Where one turn sends some rows of the set: a few examples, then the rows asked:
borip: [ 39.1  24.2  14.6  10.3  -2.5 -37.8  -8.1  17.3 -14.5   8.6   7.0   6.7
   0.5  -8.9]
vomu: [ -5.2 -15.4 -35.5 -20.0  22.4   2.9   5.9  32.2  -5.6  20.6   0.1   2.2
  35.1 -18.4]
vitot: [ -6.7   2.6  31.3  10.0   0.0  16.8   3.0 -28.4   2.6 -14.2  22.2  11.7
  -9.4 -20.8]
Kezil: [ -3.8 -19.0 -31.7  -5.2   6.4   6.0 -16.5  26.3  -2.4  20.8  -8.6   9.9
  48.7  -0.6]
Viten: [ -6.6  -5.1 -34.6   1.7 -21.2  -2.2  11.6  34.6   1.0   2.7  -1.4 -14.9
 -37.8  33.7]
lod: [  3.9 -33.0 -10.2  -9.8   4.6 -10.6  16.5   2.5  25.8  21.7 -30.4   0.8
 -29.5  26.8]
Pepil: [ 19.9  12.3 -31.1  11.8 -16.7 -23.1 -12.6  13.5 -38.8 -20.8  15.8  -4.9
 -18.9  -3.8]
beluk: [-45.8  -0.1 -13.2  12.3 -13.3  -6.1  -7.4   0.9   4.9 -27.0  -0.1   9.4
 -29.3   1.1]
riti: [ -7.8  24.2  37.8   3.9   6.1  -9.6  -3.2  -6.2   1.9 -11.2  14.6   9.2
 -11.6 -27.3]
gilur: [-14.4  -7.0  39.8   2.7   4.4  12.3  -1.6 -27.2  22.6  -0.6  -4.3  10.8
 -13.9  -3.9]
nibam: [ 11.0 -16.5 -13.7 -24.5 -25.7  44.7   8.5  -0.3  -9.6 -32.4 -14.4  14.4
   8.3  -1.6]
dat: [ 46.4   7.7  24.0  11.7 -10.7  19.2   7.6  -2.8 -12.5  14.5  26.1 -11.6
  -3.8  10.8]
pob: [ 21.6  28.5 -11.5  10.0  -8.0 -13.7   8.1  30.9 -29.1  -2.4  24.9 -21.0
 -25.1   4.7]
Gokom: [ 40.8  28.6  19.1   8.4  -2.9  -6.1   4.7  17.4 -22.1  10.7  22.8 -18.6
 -11.6   2.8]
Dunot: [ 49.7  -3.3   6.4   2.6 -21.3   8.9   0.3  -8.3 -16.7  -3.1  31.2  12.7
   3.5 -15.3]
pas: [ 12.9   6.5  20.8  13.9   7.9  -5.5  24.1  12.6  13.7   7.5 -32.5  26.2
  33.5   8.4]
muboz: [  0.7 -13.2 -30.7 -33.0  29.7  10.8  -2.6  21.4 -19.0  13.8  -2.9 -13.3
  24.8 -21.8]
Vasug: [-21.5  23.3   7.6  12.0  -5.2 -10.2  -3.5   0.6 -11.1 -28.7  24.8   9.7
 -17.7 -26.0]
befi: [  0.0 -19.3 -14.2  -2.1 -21.4   9.2   9.8  22.0  21.0  17.7 -14.3  -9.0
 -30.3  43.9]
vefu: [  2.8 -19.4 -25.6 -12.8   6.5  14.7 -33.9  12.9 -14.1  14.4 -15.2  -1.1
  44.4   2.5]
mib: [ -8.0  13.6  -5.3  10.0  29.6 -24.7  33.6  21.9  -3.6  -2.4 -40.5   3.1
   6.3   7.9]
zokos: [ 42.6 -15.1  29.6  -6.7  -2.2  -1.3  12.7  -5.7  21.7  27.1  -1.1  15.7
   1.8   0.6]
medo: [-35.5  22.5   5.8   5.6  -3.2 -26.0 -11.4  14.0   3.5 -20.4  -1.5   7.6
 -25.7 -11.8]
Kan: [ -3.8 -11.3 -31.6 -27.6 -10.1  31.2  15.7   7.2 -22.0 -38.9 -20.0  -1.5
 -11.2  -2.5]
Letof: [-42.5  -8.6   8.5   3.9  -4.6  -3.7  -9.3  -6.2  23.7 -10.1 -20.1   9.1
 -28.0  12.0]
nupoz: [ 17.7 -26.6   0.4   3.9 -23.9  30.4  11.9   0.6  18.3  19.4  -0.5  -5.0
 -17.1  39.5]
Fudul: [  3.0  19.2 -22.3   1.6 -10.1 -21.7   7.7  43.4 -12.5   2.0   3.7 -21.1
 -36.0  19.0]
Daron: [-30.8 -20.5  10.4   9.7  -7.7  21.1  -0.5 -27.9  18.4 -13.2  -1.8  11.7
 -20.7   6.6]
Pevo: [  1.3 -13.3 -27.0 -10.3  41.1   4.9   2.1   9.6 -21.9  21.0  -4.9 -15.2
  32.4 -13.6]
Voba: [  7.9   8.9 -22.7 -11.8  -5.8  20.4  -0.4   0.8 -45.0 -44.4 -14.3  -9.3
  -2.6  -6.1]
Zele: [ 37.5 -10.2  26.6   4.3 -14.2  25.0   7.4  -4.2  11.4  26.0   4.8  -6.2
  -6.4  27.9]
vonif: [  1.0   6.2 -24.7   6.5   4.3 -47.3  -5.1  25.0 -10.4   3.5 -22.9  -8.8
 -29.2  17.1]
Papef: [ -5.2 -28.2 -48.3  -1.9 -12.0  -4.0   4.2   2.7 -10.2 -11.3 -10.8  -8.7
 -39.5  21.8]
poni: [ 10.8  23.6  14.0  22.6  21.9 -22.5  17.5  13.6 -11.5  -1.0 -33.0   9.7
  26.0   5.4]
noduk: [ -6.1  -3.8   1.1   0.8  15.5  -7.6  40.3  21.3  21.1   6.7 -41.2  19.0
  13.8  11.3]
duti: [  3.1 -17.4 -23.0   4.4  25.2   7.5 -20.4   3.6 -18.6  21.9 -13.9  -7.1
  46.0   4.0]
gon: [ -2.8 -18.1 -33.9 -29.8   4.7  11.6 -15.3  32.6  -4.9  13.4  -5.7   4.7
  36.2 -13.4]
togug: [  6.6 -15.0 -21.9 -15.7  30.5  14.2 -21.1   1.5 -28.7  14.8 -13.1 -19.3
  33.1  -6.4]
gabel: [ 22.7   2.9  -4.4  -9.3 -21.3  34.5  -6.9  -6.2 -32.6 -37.8  -9.0   8.2
  17.4  -5.6]
rovun: [ 24.2 -43.3 -10.3 -12.1 -16.1  29.7  17.2 -18.9  11.8   6.2   4.7   8.5
 -18.1   9.9]

gon goes to duti
gabel goes to mib
Now find these:
Letof goes to vitot
pob goes to befi
lod goes to Dunot

